In the rows, zero is written as 128.
Rotation paths and how fast each direction turns (degrees each step):
Each turn is a multiple of 5 degrees from 10 to 175, or 0.
Each row of a path follows its step; steps can be skipped.
Path 1:
step 0: [122 117 116 122 127 127 132 127 129 127 128 128 128 125 130 125 137 126
 121 127 133 129 127 123 134 137 131 137 140 130 132 129 127 124 125 125
 135 127 133]
step 1: [133 122 125 126 130 124 118 130 137 118 123 117 126 116 136 133 132 122
 132 120 129 128 129 127 132 126 124 127 128 128 134 126 134 130 133 130
 127 128 122]
step 2: [131 128 124 132 114 134 134 129 127 128 119 126 127 129 126 132 123 130
 130 118 132 132 122 126 122 132 127 126 128 118 138 123 130 134 133 126
 127 117 131]
step 3: [128 125 130 129 120 117 133 133 121 128 125 127 127 127 135 123 128 129
 129 132 129 124 134 121 139 134 136 124 136 121 131 124 120 125 135 131
 130 127 137]
step 4: [128 131 128 118 125 124 124 134 134 129 131 136 132 118 135 136 136 129
 127 123 125 125 127 130 130 128 132 127 140 121 133 130 135 128 122 140
 125 126 128]
step 5: [128 126 117 122 127 132 131 120 128 130 130 131 129 120 133 126 128 125
 130 123 137 144 122 123 130 121 134 128 133 131 135 122 129 133 132 125
 132 123 127]
step 7: [117 125 125 126 117 136 123 127 131 129 124 130 128 127 133 130 129 129
 131 126 130 118 129 124 130 137 125 136 134 115 133 135 131 132 132 129
 129 124 131]
step 12: [121 121 119 127 127 132 132 129 131 124 122 133 126 118 135 125 137 124
 124 118 131 125 121 126 136 134 138 135 132 133 132 133 129 135 127 125
 127 131 129]
step 13: [130 120 121 131 130 134 123 134 132 118 128 115 129 124 130 134 122 119
 131 119 127 132 129 128 133 125 125 129 137 124 129 121 129 128 133 133
 132 123 130]
step 14: [129 124 128 130 118 123 133 125 128 131 112 121 130 125 129 134 133 130
 136 132 132 125 128 130 122 130 127 129 130 120 134 121 132 131 132 126
 127 115 134]
Speeds:
[131 127 128 132 128 127 128 128 125 129 130 127 127 127 128 130 127 126
 130 126 128 130 126 127 130 127 127 128 129 130 128 129 130 133 125 128
 130 130 126] => 95
[128 126 129 129 128 131 129 128 129 130 128 127 129 128 125 129 125 127
 130 128 128 126 126 128 127 127 130 125 126 128 129 124 129 126 132 129
 131 129 127] => 95
[128 131 124 127 128 126 130 127 131 128 131 132 128 129 127 127 128 129
 130 130 127 129 128 127 130 126 132 127 129 131 127 128 130 128 126 131
 128 128 127] => 60
[127 128 131 125 127 128 129 129 131 129 124 130 126 125 128 130 128 129
 130 127 125 126 128 129 126 128 130 130 126 130 129 128 129 131 126 128
 125 129 127] => 140
Path 2:
step 0: [126 132 139 132 132 133 130 128 126 123 127 130 123 123 118 134 115 134
 120 118 136 124 122 133 123 131 127 124 136 130 128 127 137 131 124 130
 131 121 135]
step 1: [123 130 139 128 133 127 138 126 133 127 133 131 120 139 137 134 128 128
 132 133 140 136 128 127 139 124 125 132 129 125 125 122 124 135 121 131
 133 128 126]
step 2: [117 136 122 125 119 130 129 128 134 128 128 126 125 129 130 126 127 122
 128 120 129 130 137 118 122 118 127 134 138 120 125 134 125 123 121 134
 122 127 131]
step 3: [130 119 125 123 119 116 139 122 126 126 128 121 132 128 128 125 118 132
 131 120 134 132 125 130 124 124 134 121 129 133 124 131 141 124 124 132
 134 129 126]
step 4: [126 134 137 136 135 123 128 119 132 128 132 134 127 123 139 132 123 135
 130 130 125 126 129 129 119 121 135 135 129 124 131 124 140 137 131 126
 134 124 134]
step 5: [114 127 135 135 132 128 126 130 128 122 120 125 117 130 128 131 125 124
 127 123 125 127 125 132 140 123 127 126 137 129 135 134 126 132 117 134
 131 130 135]
step 6: [121 135 132 121 118 128 137 126 130 130 126 136 124 133 120 138 130 130
 120 122 144 137 128 126 127 131 128 123 129 120 122 133 132 134 127 132
 129 129 126]
step 9: [123 126 139 130 130 123 133 125 126 125 130 132 122 140 130 119 117 128
 132 134 134 134 130 135 131 125 132 128 126 129 127 138 138 136 127 128
 139 127 132]
step 13: [117 126 137 130 136 124 139 125 131 121 138 125 118 127 135 123 127 128
 137 126 127 125 128 130 133 121 125 133 132 122 133 130 123 123 119 126
 125 127 135]
step 14: [119 131 131 135 116 131 133 131 136 126 127 131 121 131 124 121 118 129
 123 115 132 131 138 124 124 133 132 128 130 130 123 138 133 131 124 131
 131 136 127]
Speeds:
[127 127 128 129 129 130 127 124 129 130 129 131 125 129 129 125 128 128
 125 128 126 128 129 130 130 130 126 127 127 129 127 127 127 130 123 127
 128 127 130] => 85
[126 127 129 126 126 131 131 131 125 130 128 127 130 131 126 127 127 126
 126 126 125 126 125 126 126 128 129 128 127 129 129 128 129 131 126 128
 129 128 127] => 125
[127 128 127 127 126 127 129 129 126 128 128 128 124 128 127 127 130 129
 128 128 129 130 129 126 128 127 126 130 127 128 128 135 124 130 128 127
 129 129 127] => 90
[128 130 126 130 130 130 129 127 129 127 125 127 125 133 126 127 131 127
 126 128 130 131 128 126 128 128 130 127 129 129 128 125 127 129 129 131
 126 129 127] => 80
[127 127 124 131 131 130 126 127 123 127 127 127 128 125 126 129 125 127
 129 129 129 128 127 127 128 128 128 130 130 128 125 129 127 127 126 130
 127 127 128] => 145
Path 3:
step 0: [133 131 121 128 127 136 126 122 132 133 126 138 130 122 124 127 127 130
 131 130 132 139 132 134 124 119 128 129 141 121 136 123 128 123 121 132
 134 140 134]
step 1: [124 130 116 122 128 133 136 130 133 136 130 119 134 127 129 133 126 127
 122 126 137 128 120 140 134 120 120 128 119 131 126 130 126 136 126 120
 126 130 127]
step 3: [127 133 122 136 131 135 138 132 135 127 131 127 134 133 120 129 130 133
 122 132 118 126 121 129 128 122 134 131 117 139 129 121 123 131 123 132
 125 138 125]
step 4: [130 131 123 126 125 126 129 131 125 123 115 130 136 118 128 125 120 130
 126 129 125 129 134 134 134 125 125 134 135 122 126 120 127 118 112 129
 127 135 136]
step 5: [134 134 121 127 124 139 133 130 133 140 139 131 131 122 121 128 129 127
 130 125 133 140 119 138 132 116 129 127 132 136 127 126 128 128 130 128
 128 131 130]
step 8: [127 128 122 134 127 127 138 136 130 120 131 122 135 133 124 126 123 128
 121 129 124 127 128 135 127 125 124 139 127 120 123 126 126 124 114 131
 130 143 122]
step 11: [129 134 128 117 136 132 134 124 127 122 125 137 137 130 133 132 123 136
 126 136 128 133 131 130 136 117 125 124 129 134 131 128 126 136 122 117
 120 133 134]
step 13: [131 131 123 134 122 120 133 130 132 121 127 121 139 132 131 123 127 131
 125 136 132 134 121 134 136 118 129 122 125 124 116 124 123 129 122 125
 121 136 129]
step 14: [129 137 131 128 129 132 130 131 127 139 121 131 135 118 112 126 133 122
 127 132 127 126 125 135 119 119 130 127 132 123 138 127 125 120 122 130
 127 133 130]
step 15: [120 135 124 122 125 134 135 128 126 122 135 118 137 124 129 132 125 136
 126 127 124 130 120 132 139 121 125 132 127 140 128 135 126 129 116 124
 123 126 133]
Speeds:
[128 129 127 129 128 126 131 130 129 125 125 127 131 129 131 130 128 127
 129 128 128 127 131 129 131 131 128 127 131 127 128 129 126 127 130 125
 127 128 129] => 155
[126 131 128 129 130 126 129 130 130 127 128 129 128 131 128 127 128 127
 128 128 131 127 130 126 128 127 126 126 126 126 128 126 129 130 128 132
 125 127 124] => 70
[130 128 128 127 128 128 127 129 125 127 129 125 130 130 130 126 124 129
 129 128 129 125 129 126 128 125 127 128 125 126 126 128 127 129 126 127
 130 126 131] => 155
[126 129 127 128 125 128 127 127 126 130 127 126 127 126 129 128 127 129
 130 124 130 129 127 125 129 129 128 130 129 129 124 129 126 126 128 130
 123 128 129] => 135
[129 127 130 128 127 127 130 124 130 128 129 127 130 127 130 128 127 128
 127 127 127 129 127 130 130 127 133 127 127 130 128 128 128 133 130 130
 125 127 129] => 175
